[[ 45  26 -32  40]
 [ 19  -8 -38  27]]
->
[ 40 -38]

[[-10  14 -18  17]
 [  2  -3   3  -4]
 [ 19 -29  30 -31]
 [ 23 -38  40 -42]]
->
[ 17   3 -29  23]

[[ 17  -4 -29]
 [ -7   9  -6]
 [  7  -7 -18]
 [ 30 -19 -46]]
->
[-29   9   7]

[[ -8   3  -7 -38]
 [ 32  -4  48  25]
 [  2  17   5 -22]
 [  2  23 -12 -30]]
->
[-38  48  17   2]

[[ 30  20  33]
 [ 34  22  23]
 [-26 -24 -35]
 [ 39  16  42]]
->
[ 33  22 -26]

[[ 47 -31   6  38]
 [ 32 -10   1  11]]
->
[38  1]

[[  4  -4   4   5]
 [-17  16 -13 -19]
 [ -9   7  -5  -9]
 [-27  24 -19 -31]
 [ 34 -37  28  42]]
->
[  5 -13   7 -27]
---
[[  5  41  -7   3  -5 -22]
 [ 19  30  -7 -12 -22 -20]
 [ -8   6  28 -36   9  -6]
 [-11 -11  16  13  -1 -40]
 [  3  20  24 -17 -32  -3]
 [-24  25 -16 -21  15 -14]
 [-10  15  19 -13  30 -22]
 [-23  21   4 -25  23 -11]
 [  7 -21   2 -13  -5 -40]
 [-18  14  18 -30  22  -9]
 [ -8  22 -30 -18  -2 -23]
 [ 18 -13   2 -25  -9 -33]]
->
[[-33  -9 -25   2 -13  18]
 [-23  -2 -18 -30  22  -8]
 [ -9  22 -30  18  14 -18]
 [-40  -5 -13   2 -21   7]
 [-11  23 -25   4  21 -23]
 [-22  30 -13  19  15 -10]
 [-14  15 -21 -16  25 -24]
 [ -3 -32 -17  24  20   3]
 [-40  -1  13  16 -11 -11]
 [ -6   9 -36  28   6  -8]
 [-20 -22 -12  -7  30  19]
 [-22  -5   3  -7  41   5]]

[[ 13 -15   5   7   5   1 -14  13 -16  29 -19   5  16]
 [  7  -8  -1   0   1  -2 -13  -1 -26  13 -20  -2   3]
 [ 10 -11   2   7   4  -7 -14  10  18  18 -19   4  11]
 [-12   8   2  -8  -8  -3   7 -12  15 -20  13  -5 -13]
 [ 14 -19   5  12   3   2 -15  20  10  32 -22  10  22]
 [-15  13  -5 -11  -2   7  14 -15  -2 -27  19  -7 -16]
 [ 14 -18  -1   7  -7  -3 -20   9  42  29 -34   3  13]]
->
[[ 13   3 -34  29  42   9 -20  -3  -7   7  -1 -18  14]
 [-16  -7  19 -27  -2 -15  14   7  -2 -11  -5  13 -15]
 [ 22  10 -22  32  10  20 -15   2   3  12   5 -19  14]
 [-13  -5  13 -20  15 -12   7  -3  -8  -8   2   8 -12]
 [ 11   4 -19  18  18  10 -14  -7   4   7   2 -11  10]
 [  3  -2 -20  13 -26  -1 -13  -2   1   0  -1  -8   7]
 [ 16   5 -19  29 -16  13 -14   1   5   7   5 -15  13]]

[[ -1  11   1  -2   2  -1  -6  -2   2  10  10   6  19]
 [ -3  -2   0   1   1  -2   3  12   1  45 -16 -12 -12]
 [ 11   1   1  -2   9  -3   7   8   0  17 -17   3  -5]
 [ -6   4  -3  -5  -1  13 -23  -1  11  23 -22   3   0]
 [-21   2   7  11  -5   2  41 -20   7 -14 -32  11   8]]
->
[[  8  11 -32 -14   7 -20  41   2  -5  11   7   2 -21]
 [  0   3 -22  23  11  -1 -23  13  -1  -5  -3   4  -6]
 [ -5   3 -17  17   0   8   7  -3   9  -2   1   1  11]
 [-12 -12 -16  45   1  12   3  -2   1   1   0  -2  -3]
 [ 19   6  10  10   2  -2  -6  -1   2  -2   1  11  -1]]

[[-20  32  14  -2 -16  18  22  -8 -28]
 [-21  39  -4  -7 -22  18  25  19 -18]
 [ -6  49  -1   1  -9  23  38   4 -15]
 [ -3  38   6   7 -14  12  42 -10 -25]
 [-21  39  -6  -4 -22  22  38 -11 -24]
 [-18  41  -7  -4 -19  24  40 -10 -22]
 [-14  34   5  -3 -18  10  27   4 -18]]
->
[[-18   4  27  10 -18  -3   5  34 -14]
 [-22 -10  40  24 -19  -4  -7  41 -18]
 [-24 -11  38  22 -22  -4  -6  39 -21]
 [-25 -10  42  12 -14   7   6  38  -3]
 [-15   4  38  23  -9   1  -1  49  -6]
 [-18  19  25  18 -22  -7  -4  39 -21]
 [-28  -8  22  18 -16  -2  14  32 -20]]

[[-16  16 -13 -19]
 [-29  31 -23 -37]
 [-15  15 -12 -21]
 [  4  -4   3   6]]
->
[[  6   3  -4   4]
 [-21 -12  15 -15]
 [-37 -23  31 -29]
 [-19 -13  16 -16]]

[[ 13   3 -19  -3   4   7  11  36   5]
 [  9   9   4  19  23   7   3  37  -2]
 [  1 -11  -8 -17   6  20   6 -22   1]]
->
[[  1 -22   6  20   6 -17  -8 -11   1]
 [ -2  37   3   7  23  19   4   9   9]
 [  5  36  11   7   4  -3 -19   3  13]]

[[ 20 -31  -3 -33 -10  -2   2  -5 -19  12   8   2  25]
 [  8   0 -11  -6 -25   3   3  12   2  10  -2 -14  10]
 [ 24 -43  -4 -44 -21   1   2 -18 -26  16  -3  10  20]
 [ 18 -27   4 -36  -4  -3  -4 -12 -27   3   6  15  22]]
->
[[ 22  15   6   3 -27 -12  -4  -3  -4 -36   4 -27  18]
 [ 20  10  -3  16 -26 -18   2   1 -21 -44  -4 -43  24]
 [ 10 -14  -2  10   2  12   3   3 -25  -6 -11   0   8]
 [ 25   2   8  12 -19  -5   2  -2 -10 -33  -3 -31  20]]

[[ 38 -44  31  35  30 -45  41  -4 -20 -12 -38  25 -15  38 -38   6]
 [-10 -22  17  11  -7 -37   2   0 -15   4  20   6  15  44 -10 -44]]
->
[[-44 -10  44  15   6  20   4 -15   0   2 -37  -7  11  17 -22 -10]
 [  6 -38  38 -15  25 -38 -12 -20  -4  41 -45  30  35  31 -44  38]]
